Each path below is one point turned by a fixed rotation once a step. After each direction that follows a path, write how fast that rotation turns it, in degrees per step (0 if it stays still).
Each turn is a multiple of 5 degrees from 10 to 175, or 0.
Each row of a path follows its step; steps can be skipped.

step 0: [-12  -8   9  -1  -1   9  13   6 -25  -7 -16   8  -6 -11   5  22 -23  16
  11   2   1  -2  -5  10  12   1  15   6  -3   7  12   5  -2   1  -5]
step 1: [ 14 -14   1 -11   4   4  -1   5   8   3  -9   4 -35   5  -1   5  -6  15
  -4   1   5   8   1   8 -13  -3  13   2   6  14   2   3 -14   3  27]
step 2: [ 14   7   9   0  26 -16   0   5  -1   0  -3  -5  -1 -13 -12  15  11   4
   1   4   9  -8   5  22  -2 -19  -4 -19  12  -7  -4  -4 -19  -6  10]
step 3: [ -5  -5  14 -17  -8 -16  16  -6  -1  -9 -17  12  17  -5  -5  13  -9  -2
  -5  -2   8 -19 -16   0  19 -12   8   0   7   4   6  -5 -15   7   0]
step 5: [ -3  -3   8   0  19   3  -2  10  -4  -4  11   0  12  -1   7  10   3  21
   5   6 -12   9  -1  23   4  -7 -10   8   8 -19  13   7 -16 -22   3]
step 7: [ 18 -12   5  -7  33  -3  -5 -21  16   1 -14   8 -17  -1 -17  -2 -11   3
  -4   6  -7  -3  -1  -4  -5  -6   1   0  -3 -12   7   0   8  10  -1]
step 8: [  8   7   9   0  11 -18  16  -8 -21  -3  -1   5   9  15   0 -11 -13  20
   8   3  -2  -1  -5  19   1 -14   2  -2  -2 -29   9  -7  -3   1   2]
step 9: [ -5  -1  -5  -8   1 -22   6  14  -1  -9 -18  19  -1   1   9 -18  -5  14
   2 -10 -14 -11 -12   0   0  14  15  13   5   5  -6 -13 -13  -8   9]
step 10: [ -7 -11   6  -4  32  -4 -22   9   2  -5  -2  12 -25  -5  -6  -1  -9  -1
  -1  14  -6  -4 -11  17  12   8   4   0   3   4  -9  -2   5 -13 -13]
step 12: [  4  12   1  -1   1  -4   1  -2  25  -4 -29   3  -9   8   4   9   3   6
   6  -3  -8 -15  -4  -1 -12  -6  11   1   7   6  10 -20  -1  -8  28]
step 13: [  9   2   3  -2  29  -9  -6  -7   8 -13  13 -14   3   7  -6   7  -5   3
   1  20 -10 -11 -15  -2   9 -18  15  -9   3   7  -4 -19  -7 -10  -4]
[ -2  -1   6   1  -5  -4   6   3  -2 -10   2  -1   5  -8   6   0  -1  -1
   0   1   6   6   1   3  -2  -4   5   5   1  -2   2  -2   6   3  -1]
130
[-11  -4   0  -3   4   4  -3   6  -5   7   1   2   1  -3   3  -2  -1  -3
   3  -3  -3   8  -4   3   3   4  -2   7   1   5   3   0   1  -4   0]
70
[  2  -3   4   0   2   0   1   3  -3   3   0   3   1  -5  -2   3  -1   4
  -5  -2   6   2   5  -7   3  -5  -7   2   3   1   4   7 -11   4   1]
20
[  1   1   4   2   3  -1  -3   3   8  -1  -3   3  -3  -5  -1  -4   5   1
  -2 -11  -5   0   1  -1 -12  -1  -2   1  -2   6  -3   0   4   3   1]
135
[-8  0  2  0 -7 -1 -7  4  9 -3 -1 -2  3  7 -8  5  1  0 -4  3  3  0  1  3
  0 -4 -4  5  2  0  2 -6 -2 -2 -3]
45

step 1: [ -4  13  -2  -6  -6 -13 -16  12   6 -26  -5   9  -4 -18  31  -5  10 -17
   8  10   8 -10  -1  10   9   1   4  -9  -8  -2 -17   8 -16   1  11]
step 3: [-25   3  -4  12 -13  -5  18  -6   2   0  -2 -16 -27   7   2  17  11  13
  13  -8   1  -2   5 -23   3  19  -1   3   4  -1  13 -19 -10  -4   1]
step 4: [ -6   0 -11 -21  15   1  -2  -2  11  -2  -7   2   8 -11   2  10  23 -13
  16 -31  -4   5   1  -2  24   4   0  -8  17  15  -5   5 -14   3   8]
step 5: [ 15  14   7  -3  -8   1   1  13   4  14  -8  -7  18  21   1  -1  -4  -6
   4 -20   6  -1   0  17  12 -22  22 -10  -8   1  21 -18  -3   7   5]
step 6: [  6  -3   5  28 -18  -8  -5  22   8  -5  -1   5 -20   1  10   4  10   5
   6  -3  14 -18   9  21   6   9   5  11  17 -16  -2 -15   1   1   4]
step 7: [  8 -14  -9  -4  14  20  -7  10  18 -27  10   2 -21  -2   9  -1   3  12
 -11 -16  14  17   3  -3  13  -5   1  -5  -4  -2 -11  13   4   7   9]
step 8: [ -5  15  -7  -8 -15  -3   3  -2  18   2   8  17 -11   9   0   8 -12   7
 -16   7   3  14  -5 -12  18  -2   6  -4 -26  12  21 -18 -15   4   4]
step 9: [-17  -7   3  12 -24 -13  -1   0  10  -6  -9  14  13  -6   7   7  20 -21
   4   2   3   7  16  -9   9  -4 -18  15  12  13   0 -13  -1   2  15]
step 10: [ 11   6  -3 -14   2   2  26   7  -4 -18   3 -25   3   1   3  -2  16 -14
   7  -8  17  15  22   4 -11 -15  -1 -16  -1   0   3   3   8   1  19]
step 11: [ 11  25  -7 -11 -12 -22 -12   7 -15  -3   9 -16 -25   4   3   0   3  -4
  -1  -4  -5  -8   4   9  23  16   0  -5  -8 -12  23  -4  -5   3  -1]
step 13: [  7  13  10  11  19   2  23   1  28 -10  -8  -8  -8  -4   4  11   5  13
  15   7   5  -3  -2 -13   9 -21  14 -21  -9   4  -1 -14  -8  -1   5]
[ 7 -3 -2 -9 -1 -1  2  0 -5  7  0 -2  2  2  1  3  3 -7  4 -4  1 -5  0  5
 -3 -1 -2  3  6  0  8  1  2  0  5]
65
[ -5   1  -2  -3   3   8   3   7  -4   4  -3  -1  -1   0   4  -3  -3  -2
  -1   3   2   3  -2  -5  -6   1   6  -5  -1  -5   1 -11   1  -1   4]
145
[  2   7  -2   4  -6   2   1   2   2   0  -9   0   9  -5   2   4   2   0
   4   6   4  -2  -1   4  -3 -10  -3   0  -1  -3  -3  -1   1   3  -2]
90
[ 0 -7  1  7  0  0  8 -2  6  0 -2 -3 -7  3 -2 -1 -1 -1  5  2 -3  4 -2  1
 -3 -3 -8 -5  8 -6 -2  0 -1 -2  4]
110

step 0: [ -2  -3  -2  18   0   3  -8 -12 -17   3  11  13   1  14   0  11  25 -10
   6  -3  -1 -20   6 -16  -6   3   3   5  14  14 -16   4   5  28   7]
step 1: [-23  -1  -9   3 -12   6  -2  12   6   3   5  -1  17 -27 -20  14   0  11
  -2  -9   8  -5  -3 -10  18 -13 -10 -16  -9 -11  -5 -11 -12   2   2]
step 2: [  6  10   6 -11 -16 -10   0  -6 -19  -1  10  -6 -12 -15   8 -15   7  -6
  -3  29  -4   4  14 -12   9   9   3  -2 -11 -13  14   9   2  18 -19]
step 4: [  1  23  -7  -4  11  14   3  -1   6   3  -1   4 -10  19  -6  -2 -15  -5
  10  10  21  12 -12   8  -1 -20  -8 -16   1 -16  23  -8 -11   4   0]
step 5: [ 16 -21  15  14  -5 -13 -19  14  11 -14 -12  -1  -1   6   9  -2  10  -8
  -2  13 -11  -4  -9   6 -17  -7   9   8  -7  10  17 -19  -3   2 -11]
step 6: [-10   3 -14  -2   2  32  17  19  12   5 -16   7  11   9  30   1   9   6
  -4   4  -4  -1  -7  -9  -7   3  -1  -6  16   9 -11   8  -4  -4  -1]
step 7: [-16   5  -5  -1  15 -13  16  -1   1 -14 -15 -23 -12 -17  -6 -12  11 -22
 -14 -17  12   5 -10   1  -1  -8 -10   2 -11   8   9   2   3  -7  -5]
step 8: [-14  -2  -3   6  15 -13  -9 -15   1  21  -7  -3   8   1   6  11  10   8
  11  14  -8   2   7  -6  -3  13  14  15   0  15  13  12  28  11  11]
step 10: [ -8   2  12  -9   0 -12  -1   2  -7   9  27 -33  -2   6 -14   8  -1  -7
   2   0  -8   4  -8 -16  -6   3   0 -11   9  -7   2 -11  -7  27 -17]
step 11: [ -1   3  -6  10  -4  -3   5   0   4  -7  14   0  11  -7  11   9   2   9
  -1  20 -13 -29  13  -1  10  15  14  12 -19 -10  -1 -10 -24 -13  10]
step 13: [  2 -13   4 -11   2  -7  -4  13  -2 -14   2  12   4 -20 -11  18   3   8
  14   6  22   0  -4  -8  -2 -21  -2   7 -14  16  20 -24  -1  10   0]
[ 3 -3  0 -4  0  3  0  3  4  1  2 -5  9  1 -4  8  0 11  1  3  2 -5 -1  2
  0  3  2 -1  0  9  2 -1  5  0  2]
145
[ -1  -1   5  -2   2   1   3  -1  -5   3  -5   3   5 -14   4  -1  -3  -1
  -1  -1  10  -1   3  -2  -2   4  -1   2  -1  -3   2   1   8   1  -1]
65
[ 0  3 -4 -1 -4  3 10 -3 -6  1  1  2  0  9  2 -2  1  2 -2  7  5  5 -2 -3
  1  2  3  4  3 -1  0 -3  4  9  2]
175
[-1 -3  6  5  0 -3  0 -4 13 -2  4 -4  0 -3  3  0 -1 -1 -3  6  4  4  2  0
  8 -3  7  2  2 -3  4  1  1  1  2]
120

step 1: [-13  -5 -14   2  -4  13  10 -12   1  -3  18   3  11   4 -15  -1  -5   9
  10  -9  13 -22   6  15 -13   9 -14  -9   0   9 -19 -15  24 -20  11]
step 2: [-18   4  -3  24 -18  14  -5  20  -1 -22  27   1   7   4 -12  -1  -1  -4
  18   4 -20 -14  -2 -14   9  -6  -1   6   3  -7   5  -5  -2   3 -16]
step 3: [ -4   5  -3   5   3  22 -15  -8 -15   9  11  -1   8   5  -6   2  -7 -10
  -8  12  17 -22  25   2  -9  -5 -10  26  15  11 -10   8  18   3  -2]
step 4: [ -7  -1 -14   0 -13  17  14  11   8   3  25   7  -7  -7   3   2 -23   7
  -2 -12  -1 -25   7 -16  -8 -10  -7  -2   6   1  21 -23 -10  -7   9]
step 6: [-14  10 -16  16  -7  17 -22  -8  -8 -19  12   5   3 -12  -7  -1 -12 -15
   1  -5  -3 -15   8  -3   5 -24   2 -12  11 -16  -2 -10  10 -12  13]
step 7: [-17   6 -18  -8  -4  22  -5   8  -2  11  16  -3  -7   4 -15  19   3  -7
  -1  -6   3 -10  -2 -29 -20   9  -1  14   4  12   3   4  17  -2 -21]
step 8: [ 16   2  14   6  -3  18  -2  10   6  -1  11  15   4  12 -17  -4 -21  -9
   9 -13   9 -12   9  -7 -11 -13 -10  -1  24   1 -15 -23  -6  -2  10]
step 9: [  1  -9 -19   9  -8  23  -9  -1  -6  -7  15  -8 -11 -10 -11   4  -4   7
  15  17 -12 -29   5  -2 -11  26   1 -10  -6   3  -6  -3   4 -21   4]
step 10: [-15   9  -2   5 -15  11 -11  -9  -1  -4  24  13  23  -6 -21   3  11  -2
  18  -3   1  -2   4   2   0 -24 -14   5  16  12   3 -12   4  -5 -19]
step 12: [  1 -11 -11   5  -7  27   4 -13  10  20  19  13   4  -5   4   9 -16  11
  19   1  12  -3  20 -19   5  -5   3   6   9  16  -8 -15  -1  -9   5]
step 13: [  5  28  -5  -1   0  11  -3  16   5 -20  13  10  -1  -9  -9  11 -11   1
  10  26  -9 -20  -6   4 -21   0   6  -6  18   4  12 -13   1 -13  -4]
[-3  0  1 -1  3  2 -3  3  4 -4 -1 10  1  3  0 -1  7  5 -6  0  4  3  4  5
 -1 -5 -3 -2  4 -4  1 -8  2 -1  7]
160
[ 1 -6  2  3 -1  2 -1 -4  2 -4  3  3 -6  3 -3  4  7  3  3  6  6  5 -5 -6
  0 -3  1  5 -1  5  1 -1 -4  6 -7]
145
[ 1 -2  2  0 -2 -6 -3 -5 -4  1  2  6  7  2  0 -3 -4 -3  7 -7  4 -1 -2 -6
  9 -4  0 -1  3  0  5 -3 -4 -2  4]
170
[-9 -3  7 -9  0  5 -2  4 -5  2  3 -1 -2  0  0 -1 -5 -4 -2 -1  6  5  0  1
 -5 -2  1  3 -5  0  0  2 -8 -4  1]
95
[ -3   2  -2  -5   4  -2 -13  -5  -1   2   0   0  -3  -1  -1  -2  -2  -2
   2   6  -7   0  -1   3   1  -2  -6   4   1  -5   7  -2   4   2  -6]
100
[  2 -10   2   3  -4   2   1   2  -4   2   3  -2   7   3  -5  -5   6   4
   2   0  -4  -4   4   7   0   3  -8   3   0  -1   1   4  -5  -1  -3]
45

step 0: [-18 -22  -6  -1 -11   7  17  15 -12 -16   6   7  10   6  18  -2  -6 -11
  11  10   2 -24  15  -5   7  -6  -5  -1  -7  -4  14   4 -17   3 -17]
step 1: [ -7 -15  10  14  17  -8  25  -4 -10  -3 -13 -14   5 -10   5   3   6 -14
   9  -4   6   3   9  15  12   6  11   2 -16  26 -10   1 -21   1  -2]
step 2: [ -1   2 -18  -7   6  -5   1   8 -11 -10 -20   3 -14  -9   8   5 -12 -10
 -16  12 -11 -13  28   3   2   3 -21  10 -11  21  -5   8  -7  -3  12]
step 3: [-16  -6  -6  -2   1 -23   0   8   0 -15   9  -1 -12 -13   6 -12  -4  -9
  20  14  -6 -18   7  12  12  -7  -5  -4   1  -5   2  23 -21  20  -7]
step 5: [  0 -20  -5   2   3  13   0   2 -13 -30  -6 -22  10   4  15  10 -13   4
  -4   7 -16 -21  12  -1  -4  -4 -10   4   0  21  -6  18  -7  -1  -5]
step 6: [-13   0  -2  11  11 -25  18   6 -16  -6  -8   2  10  -3   2   0   7   2
   8  14  -6 -11  13   4   3 -17  -2  21  -8  -7   0   3 -32  -1 -13]
step 7: [ 10 -12  -9  -9  -2  -1  11  -2  -6  -2   0  10   9  -5   9   6  -6 -36
  -5   4   5 -11  17  14  29  -5   6  11 -14  15  -2   5  -8  11   8]
step 9: [ -4  -5  -6  10  16 -17  11   4 -10 -16 -16 -11  -9 -28   6   2  17   0
   7   0   0   1  23  -6   5  10  10   4  -1  11   0  18 -19  14  -7]
step 10: [  4  13 -10  -7  -4  -6  -5  -5  -2 -14 -19   1   7   0  20  -6  -7 -18
  -1  -2 -18 -15   8  13  11  -3 -14  13 -16   7 -15  30  -6   3   0]
step 12: [  9 -18  -9   5  -2  11  15   2 -13 -19 -15   7  16 -10   9 -10  10   3
  16   9   8 -10  13  -2   8  -4  18  14 -19  16   3  -3 -19   6  -7]
step 13: [-11  -5  -5  -5  13   2  20   5 -12  -7   0 -11   3   5   8  18 -11 -21
  -8  10 -25  -8   8   5   7   3   1   5 -16  20 -15  16 -15 -13  -5]
[-4  1 -5  1 -5  3 12 -4  3  5 -3 -2  0 -1  6  1  2  5 -1  8  3 -3  1  1
  2 -2  0  0  6  2 -6  5  2  4  3]
0
[-3  1 -5 -1  3 -2  1 -4 -2 -5  0 -2 -3  2  0 -2 -4  4  5  3  7  3  5 -9
 -4 -6  1 -5 -2 -7  4 -3 -4  7 -4]
125
[ -5  -1 -10   0  -3  -2  -3   1   0  -6   3  -2  -2   2   2   9  -2  -2
   1  -1  -4  -6  -2  -1  -2  -4  -6  -4   1   0  -2  -4   8  -7   2]
130
[ 0  0  4 -7  0  1  2  9  0 -3 -4 -4 -2 -6 -4  1 -3  7 -2  2  2 -2 -2  4
 -4 -5 -3  6  2  3  8 -2  6  3 -2]
120
[-2 -4  9  3 -5  0  3 -8  4 -1  3  3  2  2  2 -2 -4 -4  4 -7  6 -5  0  0
  3  1 -4 -1 -2  3  6 -3  7  4 -2]
100
[  0   1   1 -11   0   9   0   2   4  -2   2   2   4   5   4  -5  -4   1
  -5   2  -7  -5   0  -5   1   1  -4  -7  -5   1   3   5  -2   1   2]
140
[ 1 -5  2  1  1 -4  2 -1 -1 -2  8 -8  1 -3 -5  7 -3 -1 -7  1 -3  1  3  0
  3  3  7 -4 -1 -3  3  6  4  5  4]
175

step 0: [ -1 -20   1   8   1 -27  12   0  15   4   0   2 -12   5  -3   2  -7 -29
  17   1 -10  -1   8  -4 -13  -3   2   1  -9  22   3   8   6  -9  -1]
step 1: [-19   3   0  -6  12 -12 -13   9 -16   6   5   1 -12  -2 -21  -1  13   4
  12 -13   4  -7   5   3  -8  11  15   7  11   5 -25  12  -4   7  -8]
step 2: [-14   1  -5   9  -1 -11   9  15   6 -17  21   2   3 -15 -11 -11  11   2
  14   5 -13   4  -1   0  10   3  -7  17   3  -4   7 -11  13 -19  16]
step 3: [-10   4   6  10  -5 -21  16   0  17   0  -1 -12  -3  -2 -12  11   7 -17
  17   4  -5   1  -8   1 -12  -2  -6  -3 -12   3   0  16  -6   4 -28]
step 4: [-16 -12 -10   9  12 -25 -14   6 -10   6   5  12 -14   6  10   5  12   4
  22  -7  -9  -6  10   5   5   9  -2  -6   5   2 -23 -10  -4   6   3]
step 5: [-12  13  13  17   5 -12  15  27  -6   2   8   7   0 -10 -20  -6  -4  -4
 -10  -6 -22   5   1   3   2   8  -8  19   4  -7   2   1   5  -1   5]
step 6: [-15  14 -11  13  -2 -19  10  -2  10 -16   6  -8  -4 -13   3  11   0   4
  22  -4  -1  -1 -11  -5  -6   1   3  -9 -24   1  -1  23  -3   7   9]
step 9: [  1   6  -5   8  -1 -18  15 -12   7   3   5   3  -4 -12  -6  -1  -4  -9
   7 -25 -13 -19   0   5  12   7   8  -3 -22 -13   2  19  11   5  11]
step 10: [ -8   0  -3 -10  21 -27  -6   5   3   1  17   2  17  11 -20   6 -10   3
   6  -1  -4  13  -5  -9   1  -9   0 -22  -1  13  -9   5   7   7   1]
step 11: [ -1  -6  12  -7 -18 -18  -8   3   0 -14  -5  19   2  -9 -12   5   6   2
  -2  -5 -10   5   9  -5  -1  17  -2  22 -18  12 -20   2   7 -10   5]
step 12: [-10  -9  -5  -2  14 -10  30 -27  -9 -10  14   1   2  -3 -17  -7   5  -5
  10 -17  -6  -3   4  12  -5   3   0   5  -3  -5   4  13   3   3  -2]
[ 3  1 -5  4 -2 -5  4 -2 -5  9 -5  2 -2  3  4 -1  2 -9 -5 -5 -9 -4 -1 -1
  1 -2  1 -5  4  1  1 -6 -1  2 -1]
80
[-3 -4 -2  0 -1  3  0  3  1  1  1 -6 -6 -1 -2 -5  8 -7  7  4  3 -1  1  0
 -3 -2  5  5  9  4  1 -1  0 -7 -5]
25
[-2 -1 -8  2  1  4 -3  2  4 -2 -5  1  3 -3 -7 -7  1 -1 -7  5 -5  4  1 -5
  5  3 -2  7 -4  2 -1 -4 -7  2  1]
120
[ -6   1   3  -4   2   1   3   1  -1   2  -3  -1   1  -3  -6   6   3  -4
  -9   1   2   2   2  -1   1   4   5  -3   2 -10  -1   3   2   3 -10]
170
[-6 -2  7  0 -6  0  0  1  0  5  0 -5 -4  1 -2  5  4 -2 -8  0 -1  4  0  0
 -4 -6 -6  1 -8  3  2 -1  2 -5  6]
130
[  2   2   1  -2   3   2  -8  -2   2   5   6  -2  -1  -3   0  -2  -4  -7
   0   0   1   3   0   0  -5   7  -3  -8   1  -1 -11  -2  -5  -5   2]
115
[-4 -2 -5  0  4 -3  2  0 10  5  0 -4 -1  2 -2  1 -4  2 -1  4  5 -7  6  6
  0 -3  5 -7 -5  7  0  0 -3  4 -2]
115
[ 3 -2  1 -2  3  1  8  9  7  1  2  5  5 -2  1  1 -4  0 -3  6 -3  2 -1 -2
 -6  0 -4 -2  7  4  0 -4  8 -2  0]
135

step 1: [ -8 -15 -11   0  16 -15  -5  -4   3  22  -6  17  18  -7   4   0  -1  12
 -10   5  -8 -23   8  11  -8  -2   2  -2 -10   3  -8   5  -4 -14  -2]
step 3: [-22 -11   6 -17  -3  14  -2 -16  13   3 -16  -5  15 -10  -8   4 -16   5
  -3  -2   0   3   3 -11   2  10   4  13  -1 -22  -3   6  -3 -14   6]
step 4: [ -9   5  -9 -17  -3   8  12 -15   6   3   0  -3   7 -21   5  21  -8   4
  -4  20 -13  -2   6  -1 -17   8   5   7  -5 -22  -9  -4  -4  -9   0]
step 5: [-12  -3  -2  -3  10   8  12   1 -15   5  17   9   8  -4  -2  10  -8  -4
  -8  10  -5 -11   9  -1 -17 -11  15  -4 -10 -22  -8 -25  -5  -9  -1]
step 6: [-15 -12  -1   7   5  11   9  -7   4   1  14  26   7   1 -11  -1   0  -7
   4  11   8  -3  10 -16  12 -22  10   4   2 -18  -7  -9  -6  -6   0]
step 7: [  3 -16  -2  -2  -4  -7  12 -13   9 -11 -12  16   3  -4  -6   1   7   7
  -2  11  13   3  15   2  16  -3   2   6  13 -28 -14  -3 -19  -1   2]
step 8: [  3  -8 -11  -4   8 -13   4  -4  -3   0 -19  -6  -1  -8   2  -2  13   4
  -7  17 -12   1   6  -3   8  -2  -4   0   7 -29   6 -22 -21   3  11]
step 9: [  3  -8  -7   4   3  -1  14   0   1   8  -1  -7   4 -13  -5  -2  -9  -8
 -14  -7 -15   8   2  -5   9 -20   2  10   8 -19  24 -27  -6   4   5]
step 11: [ 13  -9 -25   5   0  -1  12 -11  -5 -10  -3   8   4   7  -5 -13   7  16
 -18  11 -11  10  20   6  -5  -5   4  19  -7   3   1   0  -7  -3 -15]
step 12: [  4 -12 -18  -2  -7  -6 -13 -11 -17  11  -9  -3  10  11 -15 -18  10   4
  -9  -5  -1   4   8  -2  -7 -14   0   8 -20  -9  10  -5 -18  -3  -7]
step 13: [  0 -12 -15  10  -9  -1  -4 -19   4  18   2 -21   7 -11  -9  -3  -6   7
   5  -9   6   2  -6  -9   1 -22  -7  10  -6  -8   5   8 -22   3 -10]
[ 4 -1 -1  3  2  3 -1 -5 -3  5  7 -2 -2 -5 -1  1 -1 -6 -2 -2 -1 -8 -4  5
  8  0 -3  4 -3  5 -5 -6 -1 -3  4]
90
[-5  1  2  0 -5  6 -3  2 -1  5 -1  4  2  4 -5 -3  0 -8  1 -7  2  4 -3 -7
  4 -3  2  3 -5 -3  9 -3  3  0  3]
110
[ 5 -9  2  1  0  1  4 -2 -2 -7 -1 -1 -2 -4 -3  0  6 -5  0  2 -3  7  7 -1
  3 -4 -1 -5  0  1  0 -6  4  9  4]
25
